In the data rows, the value 128 means zero.
Some points, each followed by its number:
Array([071, 163, 129, 188, 160, 056, 188, 111, 205, 092, 150, 101]) 0
Array([113, 129, 076, 096, 161, 057, 117, 157, 175, 134, 071, 116]) 1
Array([126, 165, 190, 166, 080, 165, 116, 140, 102, 114, 171, 115]) 2
Array([060, 104, 139, 188, 133, 071, 090, 094, 118, 143, 142, 120]) 3
Array([156, 120, 185, 139, 147, 206, 179, 140, 099, 146, 189, 128]) 4
Array([198, 150, 154, 172, 092, 184, 134, 113, 046, 160, 095, 098]) 5
Array([123, 128, 083, 102, 176, 089, 100, 148, 163, 051, 123, 175]) 6
Array([083, 122, 157, 113, 146, 144, 099, 085, 073, 110, 150, 143]) 7
Array([142, 155, 120, 167, 139, 111, 143, 158, 121, 065, 114, 129]) 8
Array([091, 134, 127, 130, 157, 136, 119, 141, 170, 156, 089, 162]) 9
Array([145, 131, 163, 083, 115, 212, 124, 052, 072, 147, 140, 120]) 10
Array([139, 150, 122, 134, 068, 148, 144, 128, 140, 146, 118, 154]) 11
Array([127, 117, 164, 097, 146, 151, 151, 101, 078, 149, 112, 102]) 12
Array([139, 052, 164, 096, 113, 178, 100, 111, 055, 122, 090, 111]) 13
Array([122, 089, 151, 130, 122, 108, 123, 069, 086, 089, 160, 136]) 14
Array([139, 140, 157, 074, 084, 208, 116, 161, 075, 105, 151, 170]) 15
Array([054, 133, 122, 144, 151, 086, 143, 126, 160, 133, 149, 166]) 16
Array([090, 078, 153, 089, 152, 189, 104, 095, 087, 153, 153, 148]) 17
Array([108, 120, 072, 140, 141, 070, 109, 125, 110, 128, 147, 100]) 18
Array([134, 127, 042, 136, 121, 110, 139, 143, 157, 184, 109, 105]) 19
Array([142, 104, 202, 120, 130, 151, 127, 098, 072, 128, 107, 159]) 20
New points follow, each followed by the number of its nearest point above, looking only along the 5 directions in which the numbered points spread most.
Array([123, 203, 144, 155, 093, 164, 103, 120, 049, 207, 170, 139]) 4
Array([129, 162, 190, 167, 136, 182, 103, 112, 078, 095, 190, 109]) 2
Array([082, 132, 119, 148, 118, 071, 092, 115, 172, 175, 105, 140]) 18
Array([111, 157, 060, 140, 188, 109, 122, 112, 179, 152, 130, 124]) 9
Array([141, 143, 161, 181, 112, 122, 163, 108, 157, 112, 140, 155]) 2
Array([122, 102, 097, 087, 185, 122, 166, 160, 122, 098, 136, 128]) 9
Array([145, 121, 145, 112, 098, 168, 144, 112, 056, 145, 170, 128]) 20
Array([133, 091, 149, 144, 164, 113, 118, 107, 111, 185, 160, 132]) 12
Array([162, 080, 061, 097, 106, 108, 109, 157, 185, 117, 108, 078]) 1
Array([145, 080, 166, 155, 129, 172, 098, 100, 128, 142, 141, 124]) 12
Array([103, 093, 130, 080, 099, 170, 098, 098, 058, 147, 104, 152]) 13
Array([089, 145, 171, 168, 143, 158, 156, 120, 092, 120, 145, 135]) 2
Array([132, 099, 039, 133, 150, 093, 116, 138, 135, 127, 088, 119]) 1
Array([150, 072, 087, 087, 145, 111, 113, 121, 134, 098, 076, 113]) 18
Array([127, 102, 104, 154, 097, 118, 146, 135, 181, 164, 124, 141]) 9
Array([169, 124, 104, 097, 092, 153, 163, 105, 171, 107, 107, 133]) 11
Array([211, 130, 086, 057, 015, 183, 110, 136, 104, 134, 095, 092]) 5
Array([093, 146, 124, 125, 143, 079, 121, 116, 139, 106, 111, 113]) 18
Array([093, 134, 144, 132, 156, 054, 100, 200, 149, 152, 166, 149]) 16
Array([140, 150, 171, 195, 137, 135, 117, 135, 119, 103, 145, 181]) 2
Array([136, 154, 138, 097, 135, 082, 117, 128, 122, 148, 102, 111]) 18
Array([165, 147, 027, 097, 129, 100, 099, 116, 140, 101, 122, 128]) 1
Array([125, 156, 137, 146, 212, 131, 141, 126, 162, 094, 154, 113]) 16
Array([075, 186, 094, 127, 134, 125, 145, 115, 204, 055, 115, 142]) 16
Array([093, 188, 171, 152, 187, 120, 189, 117, 121, 084, 170, 159]) 16
Array([104, 127, 168, 160, 128, 178, 150, 073, 086, 169, 163, 091]) 12
Array([090, 089, 025, 147, 155, 050, 127, 174, 157, 205, 094, 152]) 1
Array([125, 125, 183, 166, 127, 136, 173, 088, 094, 123, 178, 107]) 2
Array([134, 188, 211, 080, 108, 152, 067, 121, 054, 119, 138, 137]) 20
Array([156, 087, 191, 082, 112, 181, 158, 140, 111, 122, 108, 161]) 15
Array([138, 095, 057, 107, 107, 129, 120, 074, 153, 128, 097, 094]) 18
